name the system of each run
dek, path 1 (8 x 20)
[[-16 -11   9  -2   1  -3  10  11 -21   8  18 -15  -1  -1  -8   2   5  -6
    5  -1]
 [ 17  -6   7   3  -6  -6  -5  -6  -3   4  -6 -15  12  16  -6   3   6   8
    1 -28]
 [ -1 -12 -15   0  -7  -5 -11 -20   5  11 -13  -1 -21  10  -8  -3  -3   3
    5   5]
 [ -1  12   1 -16   8   0  12  -6  -9  11 -13  -8  -5 -20 -12 -10   8  -2
    8  11]
 [ 11  16 -17  10  -8  10   1  -4  -2  -6 -10   5  19 -17  10   1   5  -2
    3  -8]
 [ -9   7 -11  12 -10   8  -5  -7 -15  -5  23   6 -10   0   6   9  -5  -9
    3   6]
 [  0  -1  13  -1  -1  -6  12  11 -28   1  12  -9  -3  -1  -8  16   8   5
   -6  -5]
 [  5 -21   0  19  -8  -4  -4   4  -2   6  -7  -7   2  13  -8   3   8  10
    6 -22]]
Kora, path 2 (8 x 20)
[[-13  -6 -15  48  -4  22 -10  13   1  -4  25   8   8  -5  27   3 -10 -15
    6 -10]
 [  7   0   4  23  -5  16  -5  -4 -22  13  29 -36  15   8   8  -3  -4 -20
    9 -35]
 [ 24 -20   7  24  -2   2 -15 -17   1  24  -7 -27 -15  29  -8   3  -6   9
   -5 -34]
 [ 10  -1 -10   3  10   7 -12 -31   6  37 -23 -18 -39  -2 -13 -16 -11   2
    4   6]
 [ 18  18 -20  -1   7   7   7 -12  -3  27 -43  -8  -5 -38   7   3  -2   8
  -13  12]
 [ -1  10 -38  31 -13  13  -6   4   5  -3 -22  25   9 -28  28  16  -3   3
   -8  10]
 [-18  10 -30  27 -23  17  -7  -3 -25  -3  27   2  18 -14  28  14  -2 -25
    5  -5]
 [  3 -14  -7  29 -27   2  -7  -3 -34   6  21 -26  16  19   6  24   6  -6
    3 -38]]
kuv, path 3 (8 x 20)
[[ -1   3  -7  27  -8  -1  15  13 -31 -10 -10  18  -3 -22 -19  15  30  27
   20 -12]
 [ 13  22  -3   3  -8   2 -11 -30 -20 -14   8  16 -42  11 -26   7   5  17
    9   1]
 [  2  13  17   7  20   0  13  12 -24  12   8   3 -40 -18 -10  21  -6  17
  -21  22]
 [  1   8  -6  37  11  12  13  15 -16  -1 -11  19 -14 -32 -18   0  20  25
   21  -3]
 [ 25  32 -11  15   2  13 -13 -27  -4 -14  -5  24 -36  -2 -11   1  -2  20
    4   1]
 [  4  18   5  28  16  11   1   7 -17   3  17  11 -35 -15   9  24 -16  10
  -25  20]
 [ 10  20  -1  49  13  22  10  10 -22   2   4   3  -6 -30  -5   2  11  13
   17 -16]
 [ 34  20 -10  33  -2  16 -18 -27  -8   0  -7   7 -32   4  -8   6  -5  20
    1 -18]]
vara, path 4 (8 x 20)
[[ 17   0 -12  23 -22   6  -8 -21 -32  16   1 -30   4   4  -3  12  10  -2
   10 -38]
 [-18 -24 -29  21 -25   6 -12 -19 -13  24  -1 -22  -7   6  -1  -3   5 -16
   22 -16]
 [ -4   2 -20   2  -7  11   1 -23  -9  18 -14 -20  -2 -16 -20 -28  18 -10
   43 -13]
 [  0  12 -38   8 -19   6  -1 -23 -14   8 -30   5  -1 -28  -7  -1  18   4
   24   1]
 [-21  19 -32  19 -13  15   1 -11 -30  -2  11   9 -11 -31   0   0  11 -12
   26  11]
 [  0  21  -5  19  -5  10  12  -6 -51   5  15 -11 -14 -24 -16  11  18   6
   19 -11]
 [ -8 -15 -14  37 -18   1  -3  -5 -40  10   7  -2 -27   2 -18  22  17  14
   14 -14]
 [-18 -18  -8  20  -4   4  -6 -20 -17  15  11  -8 -40   8 -31 -14  10   3
   34  -7]]
tos, path 5 (8 x 20)
[[ 12  11   9  19   6   4  20  38  -1 -28  -9  25  40 -21   6  11  20  19
    0 -15]
 [ -3 -10 -11   9 -23  -1 -29 -22  22 -32  21  28  -8  45   3  -2  -5  -4
    9  -9]
 [ -7   9  18 -28  -4  -6   5  -7 -37  18  37 -42   0   8   6  12 -13 -26
  -17   4]
 [ -2 -32  10   0  -3 -21  23  28  -6   7 -32  -5  22  -6 -20  10  27  26
    3 -17]
 [  0 -11 -15 -24  -4  -2 -16 -29  40  -1 -19   8  -4  16 -11 -39  -1  -8
   24   3]
 [ 14  30  11 -31  18   4   7  -2   5  14  -1 -12   1 -18  25   1 -25 -14
  -36  27]
 [-17  -7  -6  15  -2  -6  16  40   1 -23  -6  41  18 -21   8  19  14  16
   -5  16]
 [ -1  12   2   2  -8   8 -15 -13  11 -40  36  21   5  27  -7 -20   3 -11
   30 -14]]
Luk, path 6 (8 x 20)
[[-14 -12 -21   1  -4   4 -13   0  30  12  -9   7   5  -2  34   2 -26 -19
  -21  25]
 [-15  15  -8   5  -1  16   6  16   3 -14  24   4  36 -19  23 -13   0 -28
   14  -1]
 [ 14  -1 -17  15 -29   0 -14  -5  -2 -16   0   3  34  16  20  17   2  -2
   -6 -28]
 [-22 -28  -9  19 -17   0 -17  -5  -8  10  28 -13  -9  24   8   6 -10 -20
    3  -7]
 [ -7 -15  14 -20  -4  -8  10   3 -12  14  12 -40  28   9  -6 -13   7 -19
   11 -19]
 [ -6 -29 -17 -26 -19 -21  -4 -11  19  14 -35  -9  15  12   1  -2   4   0
   -5   0]
 [-29   2 -18 -31  -7  -4  -5 -12  13  -3   7   8  -2  -5   9 -16  -9 -24
    6  33]
 [ -4  22  -5 -28 -16  -6  12   5 -16 -24   9   9  34 -12  14  13   9  -9
   -8   7]]
tos, path 7 (8 x 20)
[[-25 -38  -4  11 -15 -16   9  28  -4   0  -1   4  22   4   3  16  11   3
   -1  -3]
 [  0  -6   2 -13  -4   3  -5 -12  18  -7   4 -13  24  17  -4 -30   4 -16
   26 -23]
 [ 16  -5  11 -21   5  -9  -3  -2  15  15 -12 -19  12  12  18   8 -21  -5
  -35   2]
 [-30 -19 -15 -11  -8 -11  12  22  10  -1 -12  12  23 -15  13   2   7  -9
   -2  21]
 [ 11  19   5 -11   3   7  -1   2  20 -27   7  12  35   3   7 -21   1  -9
   13 -12]
 [  7  -5  10 -13  -9 -12  -9   0   8 -15  12   7   6  29  17  20 -16   0
  -33   4]
 [-31 -18   1 -21 -12 -16  13  16 -16  -6  18  -4  18   1  -2   6  11 -15
    5   9]
 [ 15  -3  21 -23   1  -9   7   4  12 -13  -5  -8  26  16 -15 -15  13   5
   11 -24]]
Kora, path 8 (8 x 20)
[[  4   1  31 -10  34   0   7  21  36 -12   2  18  -6   6  -5 -19 -11  10
   -7  13]
 [ -8   7  25 -14  35   4  14  30  27  -4   9   7  10 -12   7 -22 -11  -7
   -4  18]
 [  2  -3  25  -3  23   3  10  35  33 -13   7   7  32  -2  15 -14  -8  -5
   -9  -3]
 [ -6 -10  21  -3  18   4  -4  20  36  -8  23   3  18  21  15 -21 -18 -17
   -3  -1]
 [ -4 -13  28 -21  21  -4   4  15  27   8  15 -19  18  17   9 -19 -18 -19
   -7  -3]
 [  4 -23  21 -20  19 -10   1  11  43  10 -14 -12  16  20   4 -21 -12  -6
  -11  -3]
 [ -2  -8   7 -32  17  -6  -4   1  46   6 -11  -1  11  10  12 -25 -19 -14
  -13  18]
 [ -8  -8   5 -35  10  -9   7  16  34   6 -13  -2  27  -3  23 -10 -15 -18
  -22  23]]
vara, path 9 (8 x 20)
[[ -9  -2 -12  13  -4   5  11   0  -8  -6 -12   6  10 -21 -28 -25  33   9
   52 -18]
 [  4  22 -34  -8 -28  -3  -9 -37 -25 -10 -14  17 -20  -9 -14  10  17  12
   15  10]
 [-38   4 -16   9  -2   5  12   5 -36  15  16   1 -25 -33  -4   8   6 -12
   14  29]
 [  3   6  13  29   7   7  19  15 -33  -8   7   3  -9 -18 -29   1  29  23
   30 -20]
 [ -1  -9 -16  21 -22  -5 -15 -25 -24  -5   1  14 -42  20 -23  21  10  20
    9  -5]
 [-28 -15  -3   7  11   4   1  -8  -9  27  10  -9 -52  -6 -23 -14  -2  -4
   19  22]
 [  9   0   1  19  20   5  13   3   1  14 -31   7 -25 -24 -33 -18  18  29
   25  -4]
 [  4  13 -27  26  -7  11 -16 -20   5 -12 -13  39 -37  -8  -6   2   2  17
   11  15]]
Luk, path 10 (8 x 20)
[[ -4  13  -5   4 -28  -5  -4 -14 -47 -19  35   4  -9  13  -5  28  10  -2
    1  -6]
 [-10 -24  13   7 -13 -15  10   5 -43   7  14 -18 -13  15 -29  19  21  14
    9 -20]
 [ -3 -24  14 -23   0 -21   4 -15  -6  16 -14 -19 -25  19 -42 -14  15  13
   18  -5]
 [ -2   1  10 -52  13 -20   8 -14   8  15 -25  -8 -24  -3 -20 -11  -2   4
   -9  30]
 [-11  19  -4 -32  11  -9  19  10   8 -10 -22  29  -5 -32  -1   0   4   8
   -9  44]
 [  5  32  -9   4  -4   6   2   1  -2 -42   3  50  -2 -17  -1   9   9  16
    5  16]
 [ 14  18   9  28  -5   6  -5   0 -25 -30  33  22 -20  15  -3  26   0  16
   -9  -9]
 [  6 -18  32  32  12  -2   7  18 -24   3  25 -12 -22  20 -22  13   7  21
    2 -25]]
kuv, path 11 (8 x 20)
[[  6  -5  19  36   0   5  -7  10 -10 -28  36  17 -13  28 -12   9   5  16
   10 -26]
 [ 17   8  38   9  31   9   2  -3  -4   7  24 -17 -33  16 -25 -16  -4  10
    7 -15]
 [ 12 -19  19  22  35   3   6  19  26  19 -26   4 -26  -4 -16 -12  -5  28
   -5   0]
 [ -7   3 -12  22  18  17  -8  -1  38  -2 -13  30 -21 -16   0 -30  -7   2
   19  18]
 [ 17  38  -3   1  18  18  -6  -2  25 -11  -1  22   7 -17  28  -7 -21  -9
  -17  18]
 [  8   8  -3  37  -3  16  -5  22   3 -18  19  15  29  -4  34  19 -11  -4
  -17 -13]
 [ 18   7   5  32  -7  21 -13  -8 -13  -6  34 -18  11  19   6  -2  -2 -12
   13 -41]
 [ 23 -13  19  14   9   3 -10 -11  -2  29   2 -38 -15  23  -5   1 -13   4
  -12 -27]]
dek, path 12 (8 x 20)
[[  9  -3  -2  31  11  12 -14 -11  10   6  -3   9 -37   8  -8  -6  -8  14
    5  -2]
 [ 11  15  12   3  26   7  11   4  -5  17 -13  -4 -27 -23 -12  -5  -3  14
   -5  14]
 [ 15  10  -7  33  14  19   3  12   5   9 -15   1   9 -26  13  -2  -2   6
   -2  -8]
 [  3  15  -4  31   9  23  -9  -5  -5   4  24  -1 -18  -5  11   1 -16  -9
   -2   0]
 [  9   5  16  11  13   3   8   8 -20  17  12 -19 -14  -7   5  20 -10   4
  -24   2]
 [  5 -23   4  30   5   6   1  11  -3  26  -5 -23   2   1   5   5  -4   2
   -4 -20]
 [ 14   2   5  10  10  13 -11 -21   3  23   4 -26 -19  11  -5 -15 -13  -8
    5 -13]
 [ 14   9  -6  -7   6   2   1 -16  -7  29 -22 -21 -13 -14   4   5 -10  -1
  -15   8]]

runs to name
path 13 (2 x 20)
[[ -5 -27  27 -33  11 -21  12   3   8  17 -12 -23  -2  17 -33 -23  13   5
   14  -8]
 [ -5 -23 -16 -24 -11 -21   0  -4  34  -6 -49  25   7   2 -10  -8  10  17
    1  12]]
 | vara
path 14 (2 x 20)
[[-27  -8 -13  -8  -8  -2  14  10 -19  16   3 -14  13 -22   9   5   6 -19
    2  11]
 [  9   7 -16 -14 -22  -6   2 -13 -13  -3 -20  -5  21  -8  -6   3  17   2
   10 -12]]
 | kuv
path 15 (2 x 20)
[[-20 -21  -4  13  15  10   2  10  24  20  -7  -8   3  -9  -5 -34   0 -12
   27  -3]
 [ 34  27   7 -16   9  10  -5 -13  17  -3  -7 -11  26   1  15 -14 -12  -9
  -10 -13]]
 | Kora
path 16 (2 x 20)
[[ -9 -15   8 -13 -12 -20   1   0  -2 -34   6  29  -8  26 -34  -3  24  21
   25  -4]
 [ -6   9  33 -40  17 -14  10  -1  -3 -18  21   9 -26  16 -26  -8  -2   8
   -1  21]]
 | kuv
path 17 (2 x 20)
[[  4 -24 -12   9 -10  -8  -2   9  15  11 -27  -3  20   3  17  13  -3   7
  -17  -9]
 [-14   0 -24  -7 -13   6  -6  -9  12   1  -4   1  22  -5  14 -15  -1 -23
   13   4]]
 | tos
path 18 (2 x 20)
[[-11 -11  -5  17  -8   6  -3   5  -7  -5  24  -2   8  11   4  -1   1 -10
   13 -14]
 [ 10 -11  10   4  -4   0  -4  -3  -6  11   6 -25   8  18   0   1  -1  -4
   -2 -24]]
 | tos
path 19 (2 x 20)
[[-17 -27   1   6  -8 -12  -2   7  -8  11  10  -4 -16  15   4  23  -9   1
  -18  10]
 [-14  -9  15 -12   9  -3  14  13  -1   0   8  -7  11  -1 -19 -20  14  -5
   25  -5]]
 | Luk
path 20 (2 x 20)
[[ -4 -20   8   4   7   3  -7   1  23  10   5 -10   1  17   2 -22  -7 -10
   10 -11]
 [ -1  -9  10  -2  15   3   4  11  16  19  -1 -18   9  -1  14  -6 -16 -11
  -14   4]]
 | tos
path 21 (2 x 20)
[[ 23  13  18   7   2   7  -1 -13 -34  15  25 -38  -7  15  -9   7  -3  -3
   -3 -30]
 [  4 -35   8  21   5  -7   2   3  -7  35 -20 -24 -24   7 -18   8   4  20
   -5 -15]]
 | kuv
path 22 (2 x 20)
[[ 27   8  -3  31   4  12  -1  -1   1   1 -18   2   6 -10  -4  -1   7  17
    7 -26]
 [ 11   1  -8  27   6  15 -16 -17   3  20   0  -9 -28   5   2  -3 -16   0
   -1  -4]]
 | Luk
path 23 (2 x 20)
[[  6   7 -10 -19  -5  -2  -2 -29  -5  17 -15 -18  -9  -1 -11 -12   3  -5
   12  -1]
 [ -8   9 -14 -17  -3  -4   7 -11 -16  19 -13  -9 -11 -22   1   8  -2  -5
   -9  23]]
 | Luk
path 24 (2 x 20)
[[ -2   2   4  25   2  21   3  15   2  -7  25 -13  37  -4   8 -24   6 -21
   30 -33]
 [ 25 -22   6  18  -7  -1 -20  -3  20   9  -4 -14  12  38  18  12 -19   1
  -27 -29]]
 | tos
path 25 (2 x 20)
[[  6 -12  -7  -3  -8 -13  -8  -4  28 -21 -28  34   1  15 -10  -5   9  22
    5   1]
 [ -8  23  -2 -31   1   1  -7 -22   1  -5  22  -1 -12   5   4 -11 -15 -23
   -1  24]]
 | tos
path 26 (2 x 20)
[[ 15  31  33 -36   6 -13  18  -1 -32 -26  19   0  -3   4 -27  11  15  15
   -3   0]
 [ -2 -27   9   4  -3 -25   7  14  -6  -6 -21  25 -26  11 -24  26  13  40
  -16  10]]
 | Luk
path 27 (2 x 20)
[[ -6  -4  -3   6  -7   1 -17 -12  11 -14  20  15 -15  25   1  -3 -10  -5
    4   3]
 [  2  11  23 -12  19   4  10  11  -4  10  16 -15   3  -7   4  -6  -9  -7
  -10   4]]
 | kuv
path 28 (2 x 20)
[[  4 -28   7 -12 -10 -20  -6  -7   2  13 -12 -14  -9  30  -4  19  -7   9
  -24  -2]
 [-27 -13 -10 -25  -3  -8  13   1  -3  16 -12 -12  10 -18  -8 -16  10 -14
   17  14]]
 | tos
path 29 (2 x 20)
[[ -2  11 -16  13  -8   9  -2 -15 -23  10   3  -8  -9 -13  -3   5   5  -5
   11  -1]
 [ 17   9 -10  17  -5   8  -1 -12 -17   8 -11  -5  -7 -10  -7   7   9  12
    4 -15]]
 | tos
path 30 (2 x 20)
[[ 14  12  19 -17  11   4  -6 -17   6   6  16 -24  -8  17  -5 -19 -11 -11
    3  -8]
 [  1 -14   5  -9   6 -12  11  17   5  21 -22 -11   9 -10  12  13  -6   5
  -27   9]]
 | Luk
path 31 (2 x 20)
[[-14 -17  -3  12 -16  -3 -13   3 -10  -1  31  -4  -3  24  24  27 -17 -15
  -27   3]
 [-22 -34   0   2  -9  -7   4   1 -11  25   5 -32   4  10 -15 -11  12 -13
   23 -16]]
 | Kora
path 32 (2 x 20)
[[-15 -20 -21  24 -10   2  -4 -11 -17  20  -6  -5 -28  -3 -17  -1  10   5
   22  -4]
 [ 20  16  -4  11  11  17   1 -22  -9  26 -14 -25 -14 -16 -11 -15   0   0
   16 -14]]
 | tos
path 33 (2 x 20)
[[-21   6 -13   4 -12  -4   1  -1 -30  -3  16  12 -25 -11   0  24  -2   0
   -9  27]
 [-12  -5  -6  12 -11  -4  17  12 -31  -2   0   0  11 -17 -17   9  29   7
   22 -13]]
 | Kora
path 34 (2 x 20)
[[ 12 -10  15 -24  25  -7   0   6  43  16 -27  -3   0   4   5 -17 -18   4
  -23  16]
 [ -9   7  -2  -8  21   5   5  20  38  -8  -8  28  12 -22  23 -16 -13  -7
   -8  31]]
 | Luk
path 35 (2 x 20)
[[ 17  23  13   8   5   9  15  10 -25  -5  13 -11  16 -14  -1   5   8   2
    3 -16]
 [ 14 -15   2  24 -10  -3  -8  -7  -4  -4  -4   1 -10  21 -12  15   7  21
   -1 -22]]
 | kuv
path 36 (2 x 20)
[[ 19   9  18  -2   8   8 -10  -7   6   2  20 -14  -4  20  12   0 -20  -9
  -17  -8]
 [ -3 -24  12  22  12   3   6  23   9  17   2 -14   8   1   6  -2  -4   0
   -3 -14]]
 | kuv
path 37 (2 x 20)
[[-23 -15 -10  -8  -1  -6   7  -4  -8  23  -8 -11 -11 -13 -11 -10   7  -6
   16  13]
 [ -2   5  -8   4   1   1  10   0   0  -5 -17  12   3 -19 -18 -12  21  12
   25  -2]]
 | vara
